One turn moves every row onto another: examples first, then more rows asked:
Seba: [ 15  -1 -26  34  -2   4 -21   9  -1  -2  -2   9  -9  -5  22 -13 -23 -12
  -4  17]
vadi: [ 10 -21 -24  19   0   3 -32   2  -1 -12 -24   0 -16 -12  11 -14 -16  13
  -5   3]
Biza: [ -6  23   5  26 -10  29  -5  13  -1  -9  10   9   0  -2  -3  -3  18  -7
  -6 -15]
fatu: [  6  -6 -24  21   0 -18 -29   0   7  11  -8   7  -2 -12  14 -11 -26   8
   3   8]
Gedek: [  2  -2   5  34  11  13 -11  10   3   4   3  -7  16 -17  -8  23   1   1
 -39  -2]
Dul: [ -4   2   1  20  22   8  -3  -3  -7   2   9 -13  13 -18  10  25   6  -5
 -33  -4]
seta: [ -1  -8 -28  16   9   1 -15  -2   2   5 -12  17  -1 -22  -1  -3 -21  15
   8  29]
Lazoz: [-15  15   9  17  -5  37  -4  -5  -2  -4   7  16  -3  -4   1  -2   1 -13
 -19 -13]
guzov: [-13  18  13  13  -2   3 -12  16   4  -8  -4   4  17   0  12  -7  19   3
 -17 -28]
Tof: [ -9  10   0  32   0   9   1  -1  -8   8  15  12 -13  -3 -14  15  -5 -14
 -30   8]
Lor: [-10   7   2   2  -1  27 -15  -6  -1  -2   8  10   9  -1  10  -6  25  -2
 -14 -25]
Barav: [-11  -7 -20  11 -15   4 -15 -11  -5   3 -13  13  -8 -17 -14   0  -6  11
  12  34]
Gofim: [ 10 -10 -16  23  -8  -6  -9  12  -9 -16  -9  -7 -16 -14  23 -15 -12  -3
  20  -1]
Muner: [-12 -24  -6   2   2 -14  -3  12  -9 -16  -2   3  -9  -5   3   4  -7  20
  25   0]
boz: [  4 -17  13  -6  -3  -5   2  29  -9   1  -9 -13   6   7   8  20   7  12
  11   9]
ladut: [  3   3 -10  14   4 -23  -4  17   1   1   0   1  -3   0  22 -10 -17  13
  23   2]
memot: [  8 -25 -13   4  -3  14 -25   8  -6   3 -29   6  -7  -8  -8   2  -5  25
 -17  24]
romi: [  3  -9  17   4   6   8  10  26 -20  -2 -12  -2   0   2   9   4 -13   0
  17  17]
lik: [  1  12   1  22  -1  12 -20   3   4 -11   2  -2  10  -2   8  -6  29   2
  -9 -30]
guzu: [  7  -3   1  26  14   2 -24   1   4  -3  -3 -10  20 -12   4  11  18   8
 -28 -22]
nam: [ -5  14   8  34  -3  30  -1  18  -1   1   9   5   4 -12 -11  17   2 -10
 -26   3]
Fikiv: [ -6 -11 -23   8 -14  -5 -39   0  -1  15 -14   8  -6  -9 -12   3 -18   8
 -11  24]
kugop: [  4 -16  14  -8   3   5 -12  15 -20  -4 -21  -3 -14   0  -9  19   2   8
  -6  27]
bote: [-11  -3  -6   8  19   1 -20   3  13  15   1 -15  24 -10  16   2  16   9
 -13 -15]
Beful: [-18 -16  -5   1 -20  -6  -7  -2 -11 -10  -8   5 -13  -5 -12   4   3  13
  21  15]
Didu: [ -6   4   6  23   8  -6 -19  14   8   7  -1   0  23 -13  22   2  17   5
 -29 -20]
Fafi: [-13  18   2  32  -4  11 -12  15 -12   5   1  15   2 -10  -9  16   6 -16
 -37   2]
rim: [  8  -6  -1  12 -15   0  13  24 -19  -5  -3  -4  -7 -10   9  -2   1   3
  26  19]
fofun: [ -5   4   1  35   8  -1 -19  13  -1  15   4   7  14 -20   8  16   7  -6
 -40  -1]
Lona: [  7 -16   0   1 -12  13   4  20 -18   7 -16   2  -2  -7 -11  10   5  20
   3  33]
Beke: [ 11 -12  -5  25   8  -6   4  29  -6   2   3  -8   3  -3  29   6 -16  -4
  14  11]
deki: [ -1 -19 -21  12  20 -11  -8  11   0  -6  -6  11  -1 -14  10   0 -23  20
  17   7]
zuto: [-16  -7  -8  -6 -20  -1 -17  17 -11   7  -9   5 -10   6 -22  12  -4  14
  -1  27]
rumer: [  4 -11   3 -16 -21   7 -24   8  -5  -4 -23   0  -4   8 -12   9  14  14
  -6  15]
Vakor: [ -4  -1  -1   3  17   8 -14  -4  -5   1  10  -8  19 -11  13  10  27   3
 -23 -21]
Sivu: [-17  27  10  18 -11  13  -9  16 -10 -10  -4  12   4   2  -7   1  13 -11
 -22 -15]
Rolam: [-11   1   1  -2  -8 -13   4  29 -11  -3   0   0  -8  12  -1   6  -3  17
  21  13]
Fene: [ 12  -2 -21   9 -18  12 -38  -6  -1  -6 -19  13 -14   2  -4 -10  -5  -2
 -16  19]
taze: [  9  -9  -4  19   0   8  -2  16  -9  -3  -1   3   4  -4  28 -27 -16  -9
  18  13]
vob: [-10  -6  -8  33  17  -1 -10  -3   3  20  12 -11  10 -10   6  17   5   0
 -32  11]
goz: [ -8  22   6   5  -8  18  -1   4  -5  -7   5  20 -12   3 -16   1   1 -13
 -10 -18]
vobo: [  9 -20 -10  -3  -4   0 -38  -3  -9  -8 -16   0 -17  -9  -1   0   8   5
 -20  26]
zafe: [-10  15   3  -9   4  12 -15   7   9  -3  -3   4  11  -1   3 -10  13  -1
   1 -33]
netal: [ 12 -15 -22  14  -7   2 -33  -2  -3  -6  -4   4  -7 -12  21 -28  -3  -6
  -4  17]
vip: [-10  14   7  28  11  25   3  -4  -5  -1   8   1   1 -14   2  17  -9 -16
 -30   0]

deki turns into Barav
boz turns into Seba
And these:
rim turns into vadi
Tof turns into zafe
netal turns into kugop
fatu turns into zuto
Lazoz turns into Vakor
Gedek turns into Biza
guzov turns into fofun

One turn moves every row onto another: examples first, then more rows asked:
Vata: [ -7 -18  27   1  -4  -2   0 -13   1  27  16   2   1  -1  13  24   4  -2
   5  -8  16  11   3  -7 -27 -10  -9  -5]
dosi: [  0 -14   9  -7  -7 -12  -9   8   3 -12   5  18  -3   5  -1   6   7  -6
  18 -11  17  -6  -3  13 -26 -14  25  27]
gev: [  3  -5 -13  -4   7   6   9  10  -3  -1 -11  -2   7  -6  12  -7  -3   5
 -24   9 -14 -27 -15  11  30  13 -13 -15]
zek: [  9 -14   4 -11 -14 -10   5   8  12  -1  13  18 -13  -5  -4   5  -4 -12
  18 -11  14  -5  -5  18 -21 -14   6  34]
povir: [ 13 -11 -19 -11  -7  -7  11  21  10 -15  -2  15 -10  -8  -3 -13  -5  -6
   0   0  -3 -24 -17  26  12  -1   0  24]
sevu: [-10 -20  -3  17   2  -1  -9   0  -4  12  -7  -1   1   0  32   6  22  18
 -18  -8 -10  -5  -9  -5 -15  11 -16 -25]
Numo: [ 23   9  -8 -19  -3   2  -5  11   3 -18   7  19   9 -12  -5 -19  -9 -10
  -5   3   7 -17  -3   4  21  -6   1  22]
Tetil: [-34  -5  11   9   5  -6  -2   5  -9   8   5 -12 -19   4  -7   9   2  -6
  15  13  -4  19  20  -8  -5  18   5 -12]
Suked: [-26   2   0  -1   6  -6   1  18  -9 -11  -2  -7 -19   6 -19  -4  -4 -13
  15  16  -8   5  15   4  13  16  17   3]
poz: [  8  -4  18   0  -4   4 -12 -13   1  18  23  14   6 -10  15   6   3   0
  -2  -8  16  13  12 -21 -22 -10 -17   4]
sek: [  0 -21  -6  15  -5  -1   3  -3   6  25   1   3  -9  -9  29   6  10  13
 -16  -7 -14   2 -12  -1 -16   8 -35 -14]
Mumig: [  9  -4  -5 -19   1  -3  11  18   2 -18   0   7   2  -3 -11  -7  -9 -11
   1   5   6 -30 -11  21  23  -3  12  17]
gav: [  4  -6 -13 -11  -1  -8  -4  21   0 -28 -10  13   0   2  -2 -11   4  -5
   0  -1  -1 -27 -12  22  10   1  23  18]
zadeb: [-27  -1  10   2   2  -8  -2  10  -7  -2   7  -7 -19   8 -17   8  -2 -13
  21  13  -1  15  19  -2  -3  13  16   2]
befiz: [  6 -13 -26   2  -2   0   9  15   6   1 -11   3  -8 -10  17 -12   3   9
 -20   1 -21 -20 -20  16  15  13 -25  -5]
momab: [ -7 -15   6   9   4   5   4  -7  -3  25   0  -9   4  -5  26  13   7  11
 -20   1  -8  -3  -5  -8  -1   8 -27 -30]
fiv: [ -8 -21  16  10  -6  -7 -13  -6   0  13   6   7  -3   5  21  18  19   6
   4 -14  11   9   1  -5 -41  -6   3  -1]
tun: [  1 -23  13   6 -12  -7   2  -7  10  23  13   8 -14  -5  16  16   7   3
   8 -15   9  14  -3  -1 -36  -7 -16  10]
Gefar: [  9  -1   1   7   0  10  -9  -9  -3  16   8   7  12 -12  26  -5   6  10
 -22  -2  -3   3   2 -20   0   8 -31 -18]
Kolo: [ -1  -9 -21   4   5   0  -6  17  -4 -13 -19   2   2  -1  21 -12  12  12
 -20   1 -17 -25 -16  13  14  14  -3 -14]
rogo: [ 16   6 -14  -5   1   9  -6   8  -1  -4   0  11  15 -16  14 -20  -3   6
 -24   5  -8 -16  -6  -5  26   9 -21  -6]
bufu: [-27   1  -5   2   7  -4   2  17 -12  -5  -6 -12 -16   4  -8  -3  -4  -8
   5  20 -16   3  12   1  18  25   7 -12]
sizel: [-32  -4   1  12   7  -2  -1   9 -11   6  -3 -15 -19   4  -6   3   3  -3
   4  16 -16  13  16  -7   8  23   0 -21]
rakad: [ 18   0  13 -13  -8  -1  -8  -1   5  -4  22  23   7  -9  -4  -1  -7 -13
   8  -6  23   2   8  -7 -11 -17   5  26]
ruk: [  3 -11  19 -15  -6  -8   5   1   6  -1  16  10  -1   1 -11  13  -7 -16
  17  -6  24  -6   3  11 -11 -18  17  26]

sizel turns into bufu
tun turns into sek
Gefar turns into rogo
And these:
Mumig turns into ruk
fiv turns into sevu

One turn moves every row onto another: examples first, then more rows asked:
Bok: [ 26  16   8  25  15   0  -3  10   7   3  12  12  11 -13  -1   7  17   5
   7]
Tolip: [  9 -12 -16  -7   8   8  15  -2 -24 -13 -23   0  -2   4  -1   0  -2  -8
  -8]
lero: [ 21  20   7  23  16  -4  -4  -4  19  15  11  18   4 -11   6   0   7  16
   3]
letef: [ 18 -10 -15   1   9   3  14   2 -23 -13 -18  11  -2   7   4  -2   2 -11
  -2]
ril: [ 16  -4 -11  -2  15  -3  10   3 -11 -10 -22  21  -8  -3   0  -8  -6  -1
  -4]
vof: [  0  23  10   3   3   2  -6 -17  -8  28  18 -10   1  11  31  10 -10  -4
 -11]
nimo: [-12   9 -10  17 -13  18  -6  -9  13 -10  -5 -23  11  18   9  10  13  -7
 -26]
bomo: [ -8  11 -12  18   0   9  -2 -12  12 -16 -18  -1   0  21  14   6  10  -5
 -32]
mikuf: [ 13  16   5  -1  -1  -3  -5 -14 -17  -5  16   1 -14   4  29   0  -5 -21
 -13]
bupu: [25 18  4 16  4 -5 -4  7 14  6 15 22 11 -3  1 12 22  0 10]
nuzo: [-11   0  -1  -2 -10   5 -16 -14  20   8  16  -4   1  -5   7 -27 -19  17
   0]
lar: [  8  -7 -17  -1  24 -10  11   0 -17  -6 -23   2   2  -1  -3   2  -4   4
  -7]
lile: [  6   7   5 -12 -25   3 -11   3  -5  -5  10 -12 -22  -7  11  12 -17 -20
 -15]
midun: [30 16  4 27 14  0  3  1  3  5  7 15  8 -8 -1  9 22 -1  1]
tifid: [-14   9 -16   5 -13  12  -6  -4  12 -10  -9  -9  14  29  11  13  13 -10
 -20]
bonak: [ 21  10   9  24  14 -10  -1 -11  13  -4  20  17   4 -11  -2   6  15   8
  -5]
beluf: [ -1  -4  -7  14 -23  11   2  -9  11  10   1 -34  -6  -8   5  22 -18  12
  10]
zez: [ -8  -4  -3  -7   2  -5 -20  -4  14  14  16  -5  12  -5 -11 -26 -16  12
  -2]
niz: [ -1  -2   1  -5  -8   9 -12  -9   8  18  28  -4  12  -2   8 -28  -8  13
   9]
Fale: [ -6  -1  -6  14  -5  -2   6 -22   9   7   1 -31  -4 -12   7  27 -11  26
   2]
makif: [  0   1  -7   8 -24   3   3 -11  14   7   4 -26  -5  -7   8  33 -11  12
  19]
gela: [ -4   2  -8 -15  -6   1 -13  -8   8  16  20  -3  13   4   9 -24 -10   7
  15]
danu: [ -9   4 -15  14 -12  17  -1  -5   6  -9 -12 -15  10  23  13  14  13  -7
 -26]
gupeg: [ -2  -1  -3  17 -13  12   3  -7   8   5   2 -36  -4  -9   1  23 -19  14
  14]
molu: [ -7   1  -8  15 -13   7   5 -11  15   8 -15 -25 -10  -4   4  27 -20  18
  -1]
tasa: [-13   7  -9  14  -8  22  -4  -4   8 -16  -8 -17  12  19  11  13  15  -3
 -26]
volo: [  0  -5  -2  13 -15  11   5 -11   7  16   4 -31  -2 -15  -2  20 -18  16
  16]
gukef: [  2  17   3  -3   3   7   3  10 -10  29  -8  -4   3  10  14  30  -6 -10
 -21]
vofa: [ -5  -1   3  -7  -2  13 -15  -7   6   9  26  -4  17  -5   3 -26  -9  14
   7]
Tal: [ 11   9   9 -14  -7   2  -7  21  -3  22   7   7  -7 -12   0  15 -11 -10
 -12]
Luvil: [ 12  -9 -13   0  16   8  14   1 -25 -17 -17   7   2   5  -1  -1  -4  -8
   0]
Vukal: [-13   1  -9  13  -7   8  -9 -10  17 -20  -5 -10   4  18  -5   9   5  -7
 -34]
ges: [ 17  -6 -19  -8   9  -6  14   0 -20 -15 -19   8  -2   6   8   5  -1  -7
  10]
zasiv: [  0   1   1  -8   0   8 -13  -6   5  13  24   0  13  -6   1 -34  -1   7
   4]
Manal: [29 13  4 22 11 -1 -2  9  4 14 12 17  9 -9  2  2 18  3  6]

Tal turns into lile
Manal turns into beluf
tasa turns into Bok
And these:
lar turns into zez
molu turns into ril
tifid turns into bupu
zasiv turns into nimo

One turn moves every row onto another: examples first, then more rows asked:
mezo: [  6 -13 -13  -3  -9  25  -7 -13   7   1   4  -3 -21 -12  -2  -7  27  -6
 -15 -11  -3  -8 -19]
delav: [-11  14  -8  14  16  -6 -18  14   9 -17 -13  29   0  17  11 -12  -5 -10
   1  12   5 -13   5]
kov: [  1 -11   1   6  -1  -4  -9  -4  -1  12   6  -1  17  31   9  33   3   9
  -2  -9   9  -8  21]
reg: [-10 -14   0  31   6   1  -2  -7 -16  11  24   3  -7   8   7  24  12  10
 -12 -10  -9   8  11]
gisid: [ 25 -25 -17  -3   4 -19  -7   2  -9  17  15  -7  -3  -3   5   0   7 -12
 -15   4   8   1 -10]
zan: [  6 -12 -16  12  11  15 -18 -21  18  -5  -9 -10  -6 -13  -3  19   8   0
   7  20   8   8 -27]
tadoz: [-20  -4 -17  -4 -12  16   6 -20   4   8 -16   3  -6  13  -7   1  23  16
   4   4   7 -15 -14]
podo: [  6  -2  -4   9  -5 -12 -10   1   4 -16 -15  -9 -19  -1 -10  20  -7   5
 -10  15 -17 -33  -2]
kot: [ 12  15 -22   0   5  21  -2   4  30  -7  10   7 -10 -10  -2  18 -18  28
 -13  10  -8   2 -11]
dun: [ -4 -15  -1   8  -4  18  26  14  26  -7  -3   3  20   6  16  -1 -11  13
  -2   0   9  -6  11]
resiv: [  9  -8 -14 -16  11   6   4 -15 -11   4 -16   2 -21   6  -3 -13  10 -18
   1  -7  17 -11   2]
Dol: [-21   6  -6  16   9  -5  11   1   0 -15  15  27   7   0   7  14  -7  34
 -15   7  -5   5  -6]
suz: [-22  25 -13   8  -1  -2   3  22  11 -16   8   8  11   4  11  11  11  -8
  -4   6 -14  -5 -16]
nur: [  0 -11 -10  35  22  22 -17   1   6 -13  13  10  -8  -3   3  11  25   8
  -7   4  -1  21  18]
natu: [ 20  -6 -32   0   1  10  -1  11   7  10  -7   6   7  23   9  37   4  -3
   8  12   9   7   9]
tefiz: [-16 -27   4   0   6  10  15   9  -5 -12 -11  -2  -6  16   2 -19  23  -3
  -9 -13   1  -6  -6]
semu: [ 13 -11   3   8  36  -6 -19  16  -4 -25   4   0 -11  -6  -3   2  -9   9
 -21  10   7  12  -7]
buzod: [  3  33 -21  10   2 -13   3   4   8  -5   3  -3 -21 -14  -2  10   7   9
   8   5 -23  -8   0]
Zopa: [ 15   6  -8  -8  17 -15 -20 -26  -1  -8  12  -1  -4   5   2  25 -15  11
 -16  -4   2 -11 -10]
fotad: [ 23 -12 -22  16  12  31   2   8  15  -8  -5   4 -17   0   1  20  -3   0
  -2  12  -1  10  30]
Gor: [ -2 -26   6  10  22  -5  20  -2  -9  -1  -5  25 -16   3  -3  -7 -10  -3
  -1   6  -5  14  12]
bena: [ -7   8  -8   5   3   5  -5 -31  29   6  16   7  13   7  -7  -2  19  22
  -1   3  -8   5   8]
zipiz: [  8   1  12   5  -1 -14 -28  17   5 -13   0  16  -8 -13  -2  -4   0  -5
 -15  -1   2 -25  13]
relor: [ 19  -7 -13  -8  14 -22   6  26   9 -16   0  30   8  19  14   7 -13  15
  -5   0   4   6  -2]
mifil: [  1  -6 -20 -10  -6  14  23   0  14 -10  -9  16  -1  -6   1 -16  35  10
   6 -10   2  -2  11]

tadoz turns into mifil
suz turns into delav
relor turns into semu
And these:
Gor turns into gisid
kov turns into fotad

